Each row has a name. After each piece below comes the name of the row it's from. Each question is about the rows just above it.

[ 94 143  96 166 143  83 161 144  96  91  96 144]  N
[146  98 162 119 100 135  89  98 162 131 162  98]  R
[ 96 143  99  97 143 146 167 143  98 146  98 143]  V
[162 119 100 135  89  98 162 132 162  92  86 150]  L
[162 135 114 148 135  98  63 135 114 106 114 135]  Z
[162 139 109 169 139  78  61 139 109  89 109 139]  F
asked: [162 119 100 135  89  98 162 131 162]	R
Which row holds [143 146 167 143]?	V
[135  98] is in which row?	Z

[142  72 173 158 190 128 175 133  88  95 167 163 131 117 174 163 174  88
 106 127  90 165 136 140  86 140  70 187 112]  Vadus
[183 114 120 101 125  84 158  72 124 127 182 176 101 143 185 136  76 104
 184 111 119 119 119 120 114 161 106  91 149]  rilol
[ 95 139 119  77  78 166 158  93 184 129  98 186  70 189 170 115 129 186
 138 100 148  86 100  96 132  80 153 169 169]  nuve
[122  74 175 174 132 171 185 129  83  83 136 155 119 150  85 145 121 108
  77 124 111  82 137 132  78 117 188 176 138]  nugi
[173  88 106 127  90 184 161 149 150 113  85  96 170 130 177 172 166 120
  84  76 151 184  77  95  75  77 127  87 160]  voto
[ 98  90  87  83 164 125 107 177 150  74 184 123 104 159  66 116 145 140
 141 133 153 132 147  74 160 139 127 180 139]  Sinil
[133 153 131 147  74 160 139 190 143 164  66 157  75  85 159  78 188 161
 153 139 123 100  80 108 103 125  88  89  86]  voke
[188  89 136 146 170 184 125  65 140  88 172 117  74 171 149 112  68 140
 154 189 179 121 180 113  80  77 181  73 120]  sofif
The row with [133 153 132 147  74 160 139] is	Sinil
[174  88 106 127  90] is in which row?	Vadus
Which row holds [ 84  76 151 184  77  95  75  77 127  87]?	voto

[129 161 162 178 147 127 129 106 135  89 113 138 107 113 138 109]  B
[122 108 162  97 121 121 134 109 171  99 135 154 150 124 134 155]  T
[148  92 116 152 124 105 121 116  84 144 102 114 115 104 169 128]  X
[106 121 116  84 144 102 114 115 134 107 102 124 150 154 128  86]  S
[158 123 192 128 136 126 133 112 144  94  98 149 130 140 131 137]  M
[128 158 155 137 119 145 158  93 127 116 138 143 152 130  92 170]  J
asked: [154 150 124]	T
Which row holds [116  84 144 102 114 115 134 107 102 124 150 154]?	S
Where do [105 121 116  84 144 102 114 115] appear?	X

[126 152  87 139 109  84 116 109 137 144 150 165 169 147  56 148 131 174
 136 118 122 154 134 152 108 130 182 141 122 128 153  95 107 142 147 139
 148 136 129  84 136 115 141  93 104] -> Vezo
[110 148  91 123 103  80 106 115 146 159 141 172 165 145  56 117 130 155
 155 116 134 159 114 153 153 135 188 146 120 146 151  80 124 134 154 157
  99 132 130  77 150 108 148 118 104] -> Dudid
[126 152  87 139 109  84 116 109 137 144 150 165 182 147  56 148 131 174
 143 118 122 154 134 153 135 153 188 120 146 128 153  95 139 142 147 148
 107 136 129  84 131 115 141  93 104] -> fezo
asked: [139 142 147 148 107]	fezo
asked: [153 153 135 188 146 120]	Dudid
[136 118 122 154 134 152 108 130] is in which row?	Vezo

[116 155  95 167 140 145]  kanu
[126 126 133 137 131 120]  gupar
[139 120 111  78 103 185]  zalas
[123 134 118 129 129 135]  Gaba
[128 134 119  87 113 165]  Mav
[140 133  99  78 103 176]  somu
[155 156  75  97 117 185]  lugu
[147 156  75  94 110 129]  mogoz
[155 129 111  97 107 111]  zuzo
[109 120 137 131 133 111]  befa
[109 136 122 115 121 149]  dif
[116 155  95 167 140 176]  varu
asked: [116 155  95 167 140 145]	kanu
Where do [121 149] appear?	dif
asked: [133 137 131]	gupar
asked: [115 121]	dif

